128 stands for zero in the data rows.
Some points, each followed by its number:
150 121 156 107 149 150 136 133 131 120 116 120 126 124 126 126 155 107 103 128 119 124 139 134 131 122 147 142 120 127 114 120 118 0
118 130 127 100 119 173 134 184 178 131 143 103 142 92 113 143 164 153 92 171 125 172 113 109 124 161 112 89 127 94 101 156 119 1
155 106 120 121 125 175 142 156 152 129 120 88 110 78 103 140 177 171 108 203 112 150 115 86 113 167 120 146 143 143 87 143 92 2
31 139 76 189 133 83 90 56 98 162 140 169 123 152 158 95 67 108 124 154 126 144 118 105 231 84 135 179 144 91 123 85 255 3
96 113 116 88 111 190 141 200 168 77 123 90 147 53 65 129 207 177 93 220 150 153 85 130 134 175 88 92 122 85 80 155 78 4
102 124 155 144 116 120 131 113 113 135 114 137 155 154 120 127 101 101 115 108 105 119 110 131 116 128 149 131 122 112 96 130 137 5
115 120 156 132 116 112 117 131 120 129 124 165 124 149 129 133 110 126 120 82 133 129 116 123 124 116 109 112 113 112 120 147 122 6
106 119 164 139 98 100 124 118 161 111 127 153 121 136 104 145 118 112 103 78 129 113 103 132 126 129 112 105 116 92 118 151 120 7
156 161 124 95 169 124 150 186 122 121 81 72 99 104 171 122 170 144 166 189 123 132 147 134 150 178 110 130 139 180 106 162 59 8
85 180 63 105 180 89 87 112 92 152 114 125 157 101 153 100 86 154 165 173 96 170 130 132 183 135 140 168 159 199 158 125 200 9
58 133 69 164 162 105 95 138 108 117 132 142 161 124 123 107 116 132 123 198 129 159 100 115 195 110 79 146 135 140 159 177 225 10
130 175 137 144 120 127 121 129 147 143 133 117 124 126 114 133 93 123 116 119 108 142 145 133 115 109 158 127 123 120 121 131 138 11
130 121 142 79 117 134 143 163 129 108 149 132 131 138 84 135 178 136 106 118 147 90 126 149 123 124 123 100 119 109 110 143 113 12
164 111 129 149 125 90 132 108 140 130 124 138 107 140 135 128 134 117 173 96 112 88 152 135 105 120 161 167 145 156 166 128 157 13
120 147 87 118 124 148 115 196 150 121 125 119 114 71 117 131 170 164 109 164 134 179 137 124 143 183 133 124 104 119 90 121 105 14
64 126 81 151 125 119 95 98 61 157 140 133 153 159 196 86 98 150 158 196 118 151 81 127 208 101 107 172 138 131 129 106 242 15
159 113 137 139 115 99 124 138 102 156 113 85 106 151 126 136 116 130 160 116 142 110 142 135 80 140 127 140 158 158 151 103 89 16
63 150 21 165 125 107 134 124 110 130 158 139 161 100 134 95 116 154 153 201 136 155 132 105 191 127 115 172 160 159 147 116 214 17
157 146 130 143 140 137 113 110 117 118 110 111 138 161 134 133 124 100 149 103 137 141 147 153 122 139 160 122 113 161 171 91 131 18
34 159 68 131 116 128 128 120 76 113 143 147 175 108 136 91 139 169 123 135 154 117 99 126 181 91 80 133 134 126 119 100 194 19
37 134 74 157 133 94 106 85 70 135 154 135 150 159 156 89 105 134 154 136 107 152 130 130 186 88 122 185 147 92 165 89 255 20
108 133 122 93 116 114 150 134 187 115 148 154 142 122 104 132 102 151 112 127 143 136 124 125 116 133 101 108 111 85 96 147 108 21
131 149 145 68 143 200 126 195 179 105 127 149 135 103 83 138 225 159 102 158 159 139 92 131 138 151 81 75 126 118 87 183 88 22
148 114 128 100 123 162 150 129 146 157 147 126 117 138 85 139 141 136 124 135 144 92 106 124 103 131 121 106 121 131 115 138 84 23
162 111 157 135 115 103 131 89 125 123 127 131 119 135 113 132 115 95 141 115 117 138 127 137 92 122 151 114 133 135 163 145 147 24
172 131 115 136 134 149 145 97 120 148 126 78 124 138 121 132 123 113 152 114 122 126 137 142 124 146 129 144 138 159 141 101 138 25
41 130 55 160 140 109 70 133 79 145 155 147 162 155 148 95 81 163 136 212 114 157 166 108 194 101 122 165 139 100 150 125 216 26
185 89 119 123 143 126 134 140 122 161 105 88 95 130 139 114 144 104 171 144 122 100 138 163 108 146 138 155 166 190 173 126 119 27
127 161 146 118 121 138 148 193 156 59 129 136 167 110 141 133 148 164 96 97 122 142 89 122 135 127 102 104 112 83 78 139 109 28
31 114 71 174 98 74 96 60 108 172 161 155 174 153 164 103 88 119 161 143 118 136 122 123 194 110 109 184 141 110 153 96 255 29
New points follow, each followed by the numbers of its two nearest points above, looking only along the 3 directions in which the numbered points spread most, nearest first.
131 153 150 132 112 136 111 154 158 103 137 153 128 117 86 147 144 147 93 142 168 146 161 106 112 121 108 87 102 88 103 114 40 -> 12 28
132 90 141 136 98 99 124 133 130 125 153 119 124 141 148 125 146 121 136 114 124 128 112 136 126 110 161 138 125 135 133 129 119 -> 11 24
21 150 44 136 121 89 80 84 83 167 147 108 134 128 186 101 91 122 124 159 134 181 117 94 208 115 126 185 140 136 151 113 254 -> 15 26
150 151 150 142 134 108 112 92 121 150 118 111 109 124 116 137 122 99 129 92 125 111 154 135 124 109 151 137 128 114 125 155 141 -> 24 11
148 133 121 94 141 122 144 118 144 130 145 106 115 134 114 142 131 123 149 132 134 85 119 134 114 125 129 116 128 153 117 140 96 -> 0 23
158 104 147 120 164 174 129 103 105 149 139 112 119 161 145 135 100 73 145 64 114 114 108 123 132 100 162 112 115 129 161 92 63 -> 24 18
137 95 153 141 122 136 125 115 118 144 124 130 133 119 134 135 116 114 125 112 143 121 133 141 112 98 138 131 124 122 144 132 154 -> 11 5
130 150 178 100 172 162 119 129 100 117 126 136 103 141 129 142 91 87 128 77 125 90 134 123 143 113 137 114 103 125 132 131 89 -> 24 11
148 132 152 144 121 118 119 118 86 146 131 123 110 168 155 134 134 108 133 99 132 82 143 150 107 125 154 122 131 127 151 116 116 -> 24 18
144 148 151 137 110 141 131 138 128 142 126 169 146 130 115 135 117 133 113 96 155 119 99 137 140 121 109 115 112 117 108 140 121 -> 6 7
115 110 154 132 124 74 119 103 122 140 120 151 123 169 156 127 92 120 106 91 141 100 167 139 116 123 142 136 127 134 175 130 124 -> 24 13
134 138 170 134 111 138 119 102 103 128 117 137 118 152 144 141 114 116 120 72 126 111 112 136 103 119 147 137 136 155 124 105 146 -> 24 5
138 113 151 123 122 159 130 131 148 94 146 143 126 131 124 132 140 127 124 103 135 109 87 141 118 136 116 128 114 114 118 129 120 -> 12 23
136 121 137 130 114 146 139 128 116 135 128 142 135 154 173 132 117 127 115 99 134 121 129 115 123 99 149 139 117 130 125 91 116 -> 11 5
98 126 133 156 135 141 125 91 140 137 134 111 140 147 148 131 163 127 107 127 135 131 141 137 88 125 115 134 105 95 114 134 126 -> 11 6
177 124 138 99 117 153 144 139 117 120 120 142 124 92 92 132 154 126 121 100 129 102 129 119 110 113 114 107 138 123 123 120 70 -> 23 0
